Each row is where one point has got to under a steady rotation. How many ticks took it there?
The counts run from 0 to 111.
[131 156  82 147 130 127 162 175 141 156 146] -> 34
[130 158  98  79 115 119 152 131 164 134  91] -> 79
[154 173 114 115 103 147 146 123 166 163 104] -> 69
[140 166 110  63 116 104 129  93 107 144 118] -> 84
[119 139 117 151  59 140 147 136 141 143 124] -> 55
[118 145 110 131  92 130 146 143 129 194 166] -> 47
[129 119 164 142 106 143 145 184 102 121 149] -> 10
[115 136 113 159  57 125 135 115 118 143 126] -> 53
[132 157 108  66 111 123 154 131 155 145 111] -> 80
[137 139 146  68  99 132 112  99 102 132 137] -> 95
[154 138 151 173 130 148 123 135  77 135 148] -> 15
[156 131 154 156 128 158 125 151  83 143 150] -> 14
[144 134 171  75 100 159 130 135 136 105 120] -> 103
[145 144  90 181 122 117 160 156 108 115 128] -> 30
[ 98 130  89 149  83 110 148 157 119 156 141] -> 43
[149 161 133 141  85 159 133 117 134 173 132] -> 59
[160 182 117 112 120 153 155 115 155 155  95] -> 70
[124 151  77 156 122 107 126 121  96 162 149] -> 39
[136 142  89 185 133 114 150 135 100 119 120] -> 29
[157 140 168  74 119 169 120 119 114 116 118] -> 105
[133 121 165 113 140 124 130 167  67 137 174] -> 2
[137 149 107 151  78 134 145 106 152 128  91] -> 65
[114 136 112  76  81  95 138 121 132 106 104] -> 88
[153 152 101 182 154 134 145 131  82 140 145] -> 27
[135 127 160  91  82 141 137 135 132  94 119] -> 101
[157 151 127 175 138 159 162 168 128 143 135] -> 23
[113 110 156 146 105 129 139 168  93 100 148] -> 8
[135 119 147 127 138 123 127 166  52 142 173] -> 3
[120 136 101 158  64 118 123 104 112 147 141] -> 52
[126 157  88 149 139 123 154 163 123 164 152] -> 35
[107 133 113  64  82 111 129 131 137 111 109] -> 89
[133 126 150 110 140 125 134 176  84 152 159] -> 1
[140 135 144  83  78 129 105  91  96 105 119] -> 97
[112 151 104 136  88 125 145 150 124 185 157] -> 46
[127 106 151 154 110 115 126 156  63 111 145] -> 6
[132 116 150 136 125 122 118 151  65 129 158] -> 4
[130 115 151 104 146 123 141 195  95 131 160] -> 0
[155 179 101 111 122 143 141  95 144 165 106] -> 71
[133 159 128 143  76 166 137 117 144 170 133] -> 58
[126 151  99 141  88 127 126 110 100 185 155] -> 49
[157 169  96 113 114 122 131  76 118 145  97] -> 73
[110 133 115 151  46 123 136 125 140 136 126] -> 54
[147 161 108 125  92 151 158 132 164 150  95] -> 68
[169 140 147 102 122 147 118 102  98  85 108] -> 108
[135 167 109  62 125 122 136 112 135 155 121] -> 82
[138 141 145  70  88 131 110  93  96 121 126] -> 96
[149 129 157 158 126 163 133 159  93 147 158] -> 13
[124 144 123 143  62 147 146 129 143 160 123] -> 56
[139 132 150  91  78 118 125 102 106  96 117] -> 98
[127 149 132 132  68 151 152 133 153 166 136] -> 57
[132 142  82 162 134 121 166 172 134 143 142] -> 33
[153 139 143 106 117 133 134 131 121  56  97] -> 111
[143 127 169 148 125 160 146 173  96 138 166] -> 12
[140 159  94 142 132 128 144 152 110 171 164] -> 36
[145 152 110 154  77 132 131  98 136 134  95] -> 64
[163 150 158  98 126 154 108  96 105 104 124] -> 107
[132 123 166 150 108 156 144 186 104 135 151] -> 11
[ 98 137  88 140  84 108 152 165 132 157 150] -> 44
[147 139 136 183 125 147 161 166 126 118 129] -> 21
[155 155 118 169 149 148 149 145 105 150 157] -> 25
[142 157  85 104  99 100 145 109 136 114  90] -> 76
[121 147 104 160  69 119 119 105 104 159 141] -> 51
[121 163  98  88 101 102 148 133 151 119  87] -> 78
[156 153  94 178 146 119 143 132  92 126 137] -> 28
[126 150  83 173 122 118 167 173 130 130 130] -> 32
[104 136  82 166  92  94 137 131 105 141 142] -> 41
[105 150 102 145  86 125 149 168 144 168 152] -> 45
[132 151 102  67 101  92 121  87 102 142 122] -> 85
[136 158  81 146 133 120 147 129 105 168 166] -> 37
[126 161 110  62 116 118 123 105 123 152 126] -> 83
[128 110 151 140 117 112 119 146  60 114 154] -> 5
[151 159 121 137  90 150 132  92 132 177 127] -> 60
[145 129 123 188 121 143 164 168 114 108 133] -> 20
[163 150 162  81 123 171 114 110 103 112 130] -> 106
[162 157 121 166 142 155 151 164 108 146 146] -> 24
[154 172  89 119 118 115 128  84 123 137  87] -> 74
[159 131 146 112 119 146 121 116 114  68 104] -> 110
[165 146 140 104 121 148 115 106 100  73  97] -> 109
[132 168 101  63 117 127 138 129 147 146 119] -> 81
[118 141 106  73  83  93 127 106 111 103 110] -> 87
[114 132 128  66  79 113 139 131 140 114 117] -> 90
[126 149 104  83  96  91 126  90 103 120 104] -> 86
[143 156 112 158  88 135 130  89 122 145 102] -> 63
[150 121 132 195 113 132 151 145  89 105 127] -> 18
[118 137 139  61  89 125 135 132 144 133 124] -> 91
[142 162  83 112 102 113 129  88 129 119  87] -> 75
[150 160 111 151  86 148 129  85 123 164 119] -> 61
[127 154  86 183 124 117 166 159 121 116 128] -> 31
[126 138 147  51  98 136 123 122 127 144 134] -> 93
[125 151  90 101  96 108 158 108 149 121  90] -> 77
[136 125 153  90  77 131 118 108 118  92 113] -> 99
[144 130 157  80  90 153 134 135 145  93 115] -> 102
[143 154 115 126  89 143 160 123 163 139  94] -> 67
[122 151 107 129  99 131 127 130 109 191 161] -> 48
[121 145 105 151  84 125 126 106 107 173 151] -> 50
[135 160 108 141  75 139 155 109 159 129  86] -> 66
[130 106 149 157 101 120 130 164  72  99 146] -> 7
[135 142 148  56 102 138 117 111 117 147 128] -> 94
[154 157 117 151  88 133 121  80 122 150 113] -> 62
[133 127 153  92  79 136 127 125 130  82 111] -> 100
[159 173 103 110 122 139 144  88 132 152 102] -> 72
[161 156 104 174 150 150 137 144  94 146 141] -> 26
[125 152  86 151 127 108 132 129  95 166 155] -> 38
[125 135 136  53  85 132 125 134 138 146 131] -> 92
[140 136 134 192 114 144 148 159 103 103 123] -> 19
[109 149  77 172 106  96 139 129  92 145 148] -> 40
